Here are some points, each followed by its number:
[ 16 -15  23 -23  -5  16   5  30   8  -1  -8   7   7  11] 0
[ 18 -36  62 -22  44  17 -47 -24  25 -55  -3 -38 -32 -56] 1
[ 33 -11  34 -10 -33  -4  -2  15   4  -9 -35  11 -38 -28] 2
[  8  -9  27 -11 -32  32  11  19 -27  15  -5  18  29  34] 3
[ 15 -14  17  -6  -5  -2  11   5  12   2  -8   2  -2   8] 4
[ 18   5  28 -28 -24   4  25   9  27 -21 -23   6   1 -11] 5
[-55  69 -83  17  -2 -18  -8 -13  11 -15   3  49  16  12] 6
[ 21 -13  12 -24 -16  25  16 -10  15  21  -2   3  14  -8] 7
[  1 -19   2  17   1 -21  21 -30 -42   9 -21  -6 -19  33] 8
[ 14 -51  46 -13  23  14 -28   5   8 -12   7 -37   2 -10] 9
[  7   7 -15 -19   7 -18  22  -6  26   5  -8  14 -11 -20] 10
[  9   3   7 -13  13   5  -8  17 -15  23   4 -17 -28  -6] 11
[ 12 -13   2 -30  10  -6   0  -5   2 -13  -3  23   3  -1] 12
[  4  17  18  28   0  13  16 -13 -35  11  39 -10  17  -6] 13
[  7 -23   3  -9 -22  16   5  -3  -1  14  10  -4   6   7] 14
[-33  31 -21   3  43 -34   0  -9 -39  47  -1   5  15  57] 15
[ 22 -46  74  30  89  -7 -77 -22  13 -23  25 -56   9  11] 16
[-15 -22   8  23 -24 -32  14   8 -41   8 -32 -22 -14  18] 17
[ 39 -31   8  84  57   0 -31   3 -72  19  26 -12  41  27] 18
[-21  28 -50  37  14 -45  14  -2  11   4  -2  33   4  14] 19
Which point above is nearest to each new point? Its number follows each.
[-40 119   5  -5 -11  32 -28   7  41 -28  13 -19  -1  -1] 6
[  1 -25  15  -8 -18   8  25  11 -15  31   7 -11  20   3] 14
[ 22  13 -18 -16   1 -14   5   0   8  -1 -28  -5 -17 -21] 10
[-38  40 -32  15  27 -14 -15 -17 -24  31  33  39   9  46] 15
[ -6 -14 -34  13  -2  -1  20 -30 -26 -15  -6  19  -1  18] 8
[ -6  -9 -36   0 -22 -13  31   1  26  -8 -11  37  20 -26] 10
[  4 -24  13  34 -23 -33  -9   3 -26 -16 -22  51 -34 -52] 2
[ 32   1  -9  55  50 -10 -20  13  -2 -24  37   4  39 -34] 13
[-15  16  -1  -8   0 -20  16   6  -3   8  -1   9 -19 -12] 10
[ -4  38  14  37  14 -15   9  12 -36  59   7  -3  29  50] 15
[  5 -52  25  21 -47 -10   0  12  -9 -19 -12  25 -28 -26] 2
